Each named move below is a turn or a mirror, shown by a few rows before and after it. Which moves, in which order, take the first row of each later pair to the second? The first pair is answered.
P:
[ 2  1 -4 12 13 -8 -8  2 12 -2 -5]  ->  [  1   1  -8  -5   7 -16 -11   8   0   6   1]
[  7   3   4  14  13  -1  -5   0  10   7 -11]  ->  [  5   2  -1  -6   6 -12  -9   8  -6  17  -3]
[  8   6   1   3   2   6   7 -12  10   3  -5]  ->  [  6   6  -3 -14  -4  -2   3  -5  -3  11   1]
[ -2   2   1   6  12 -15 -18  18  -1   2   0]  ->  [ -1   2   3  13  14 -12 -17  16   4  -1  -3]
Q:
[ -9  -5  -2   3   1  -7 -19  21 -11  -9   3]  ->  [ -8  -5   3  18   0  12  -5   5   2 -23  -4]
[ 5  0 -4 -3  4 -6 -3  3  1  9 -2]  ->  [ 5  1 -2  4  3  3  4 -5  8  3 -4]
[ 2  1  1 10  4 10 -8  2  8 -1 -4]  ->  [  2   1  -1   3   5   1 -14   9   2   5  -1]
[  7   6  -2  -9  -3  -1   5 -12   4  21   3]  ->  [  7   6  -1  -6  -4   3   8 -15   7  19   1]
M:
[-7  2  5 -6 -1  6 -6  2 -5 -6  3]  ->  [-6  2  5 -4  3  3 -9  4 -4 -4  2]
[ -6 -17   9  14  -1   8  -2  19 -10  -9   2]  ->  [ -6 -17   7   3 -11  11   5  13 -17  -7   5]
[ 7  8 -5  5  9  0  3 -7  8  8 -4]  ->  [  7   8  -5  -3   2   3   9 -12   4   8  -1]
[  0  -1   0 -22 -14   1   3   6 -23  -6   8]  ->  [  2  -1   3   9  12 -12 -19  22  -6  -7  -1]
Then:
(two moves a pair)
[-2  2  5  0 -2  7  1 -9  3 -8 -2]  ->  [-1  3  5  6  5  3 -5 -4  6 -7 -3]  Q then P
[ -2  -6  -2  20   6  -4 -11   9   1  -5  -3]  ->  [ -3  -6   0  22   1   8   0  -3   3 -11  -6]  P then Q
[-15 -22  -1   0 -17  -5 -16  28 -32 -26   5]  ->  [-13 -21   0  14  -5  -8 -24  32 -22 -28   1]  P then Q
[ 2 -1  1 11  6 -5  4  1 13 -4 -7]  ->  [ 1 -1  2  5 -2  2 13 -6 10 -7 -6]  P then Q
[ 7  6  8  5 18 -9  0 -1 13 13 -8]  ->  [  7   6  10   7  13   1  10 -12  15   7  -9]  P then Q
[  4   5  -1  -3  -3   4  10 -14   5   6   1]  ->  [  5   5   0   6   4   3   7 -12  10   5  -1]  Q then P
[  1   4 -10  -3   8 -21 -16  12  -4  11   5]  ->  [  3   5  -6  18  17 -12 -14   6  11   1  -3]  P then Q
[ -5   2  -2  -3  -2 -12  -2  -2   4   5  -3]  ->  [ -5   2  -2  -6  -5 -10   2  -5   2   4  -3]  Q then P
[ 0  1  1 -5 -7  5  4  3 -8 -1  1]  ->  [ 0  1  0 -5 -3 -1 -2  8 -9  1  1]  P then Q
[ -2   3  -3 -17  -2 -12  -7   7  -9  10   3]  ->  [ -3   2  -1 -20 -12   1   6  -5 -10   4   3]  Q then P
[ 3 11 -1  3 11 -8 -7 -6 15 17 -5]  ->  [  2  11  -3  -8   6 -12  -7  -3   7  21  -1]  Q then P
[-10  -9 -13   1   2  -2  -7   8  -9 -13   4]  ->  [-10  -9 -12   7   5  -1  -8   7  -6 -15   2]  P then Q
[ -1   0   0 -16 -14   6  12 -16  -4   0  12]  ->  [  0   0  -3 -22  -9  -9  -1  -2  -9   9  16]  P then Q
[-4  2  4 14  4  7 -2 -2  8 -8 -5]  ->  [-5  2  3  5 -6 13  7 -8  3 -8 -3]  P then Q
[  0   6  -5 -10  -3  -2   3  -7   1   7   4]  ->  [ 1  7 -5  1  7 -9 -7  0  6  7  2]  M then P
[ -2  -2  -1   2   7  -6 -10  13  -4  -1   0]  ->  [-1 -2  1 11 10  0 -7  7  3 -7 -4]  P then Q
[ -4  -2   2 -10 -16  12  23  -5  -9 -21   6]  ->  [ -2  -1   6  13  -2  15  18  -5   7 -28  -2]  Q then P
[-11   2 -13 -16 -12  -7   9 -18   5   6   7]  ->  [-10   3 -10  -3  -7   2  12 -24  15   0   2]  Q then P
[  2  -2   2   5   8 -17  -6   1   3   9   1]  ->  [ 3 -2  5 13  9 -9 -1 -6 10  3 -3]  P then Q
[ -2  -6   4   1  -8  10  10  -3  -8 -11   3]  ->  [ -2  -6   1  -8 -10   2   5   3 -15  -5   6]  P then Q
[ 7  8  4 15 19 -1 -4 -7 20  9 -4]  ->  [  7   8   0   2  18 -14 -13   4  10  18   2]  Q then P
[ 0  2  9 -5 -1 -9  9 -1 -7 10  2]  ->  [ 0  2  9 -3 -3 -3 13 -6 -5  6  1]  Q then P
[-1 -3 -2 -2  0 -6 -7  8 -7  4  0]  ->  [-1 -3  0 -2 -8  7  6 -5 -5 -3 -2]  P then M
[ -7   5  -8  -4   4 -23  -4   7   2  12  -3]  ->  [ -9   4  -8 -16  -7 -16   6  -1  -5  12   0]  Q then P
[ -7  -8  -3  -9  -1 -16 -16  26 -20   2   8]  ->  [ -4  -8   1  16  13 -13 -21  25  -3  -5  -1]  P then Q
[-7 -1  8  6 -2  3  3  2  6 -7  0]  ->  [-7  0  7  7  1 -2 -2  7  6 -4  0]  Q then P
[  2  -6  -4  -9   7   5  12 -11  -2  -9  -5]  ->  [  2  -5  -6 -17   5  -1   9  -6  -9  -3  -2]  P then Q
[  1   7  -4   7  15   8  -4 -14   6  19 -11]  ->  [ -1   7  -5   3   9  13   3 -19   3  16 -10]  P then Q
[  7  -5  -3 -11  -4  -3  -2  -1  -3   3   1]  ->  [ 8 -4 -2 -6  2 -7 -7  2 -1  4 -1]  P then Q
[  2  -1  -5 -18  -9   0   3   6 -19   0  -1]  ->  [  2  -1  -3 -10 -11  13  13  -6 -12  -8  -5]  Q then P
[  5   7  -5 -13   5 -11  -3  -3  -2  18   2]  ->  [  4   7  -4 -17  -3  -2   8 -12  -4  14   3]  Q then P
[ -3  -2  -6  11  13  -1 -11  17   3  -2  -7]  ->  [ -4  -3  -9  -5   6  -6 -11  20  -8   5  -1]  Q then P
[ -5  -5  -2  -6  -5  -3  -3  11 -11  -2   5]  ->  [-4 -5 -1  3  2 -5 -9 14 -6 -2  2]  P then Q
[ -5  -1   0 -16 -12   2   6  -5 -10   4   3]  ->  [ -4   0   3  -4 -10  12  12 -13   0  -4  -2]  Q then P
[-3  3 10  7  8 -3  1 13 -3 -7 -2]  ->  [ -3   2  11   8   6   4   6   7  -1 -11  -4]  P then Q
[-8 -5 -1 -4  7 10  3 -9  8 -3 -3]  ->  [-7 -5 -3 -4 14 -2 -9  4  6  3 -2]  P then M
[  3   2  -6 -12  -1 -13 -12  13  -2  12   1]  ->  [  5   3  -3   7  10 -10 -16  12  10   6  -5]  P then Q
[ -4  -8   2   8  -3   4  -7  -6   0 -18  -4]  ->  [ -6  -8   1  -1  -9   6  -3  -8  -5 -16  -2]  P then Q
[-1 -3  4 -6  5 -4 -7 11 -5  7  5]  ->  [ -1  -4   4 -13  -3   2   0   4  -9   6   7]  Q then P
[-6 -8 -6 12 -8 11 -8  2 -6 -5  8]  ->  [ -6  -7  -6  13  -6   9 -10   3  -5  -5   7]  Q then P
[ -1  -3  -3  10   6 -12  -2   9   1  -1   1]  ->  [ -3  -3  -5  -1   0 -14  -1   9  -7   2   4]  Q then P
[  6  -2  -2 -21  13 -15   2   9   2  18   8]  ->  [  5  -1   3 -15   3   9  24 -15  10   5   3]  P then M
[ 10   8  -2  21   6  16  -7  -5  12   2 -16]  ->  [ 10   8  -6  15  11   0 -21   9   6  12 -13]  Q then P
[  4   9  -3  -9   7 -10  -3   1  -4   6   1]  ->  [  4   9  -1  -6   1   4   9 -13   1  -2  -2]  P then M
[  0   9   2   7  12  -3   9  -8   5   8 -10]  ->  [ 0  9  0  4 14 -9  3 -3  2 12 -9]  Q then P
[ -9 -12  10  13   3  19   3  -7  11 -20  -6]  ->  [ -7 -11   9  18  16   4 -14   8  12 -13  -7]  Q then P
[  6   3   0   7   1 -17  -9   0   4   0  -5]  ->  [  5   3  -2  -4  -5 -19  -8   1  -3   4  -2]  Q then P
[ -5 -10   6  17   4  11  -3  -1   8 -14  -3]  ->  [ -4  -9   3  16  10  -2 -15  11   5  -6  -1]  Q then P
[-10  -6   7  13  18  -1  -5   6  -4 -12   2]  ->  [-11  -7   5   3  15  -8  -9  11 -12  -6   5]  Q then P
[  3  11   0 -10 -10   0   7 -12   2  14   2]  ->  [  3  11  -1 -10  -6  -7  -1  -4   0  19   3]  P then Q
[-1 -3  0 11  7 -2 -8  6  3 -7 -5]  ->  [ -2  -3  -2   3   4  -8 -11  11  -5  -2   0]  Q then P
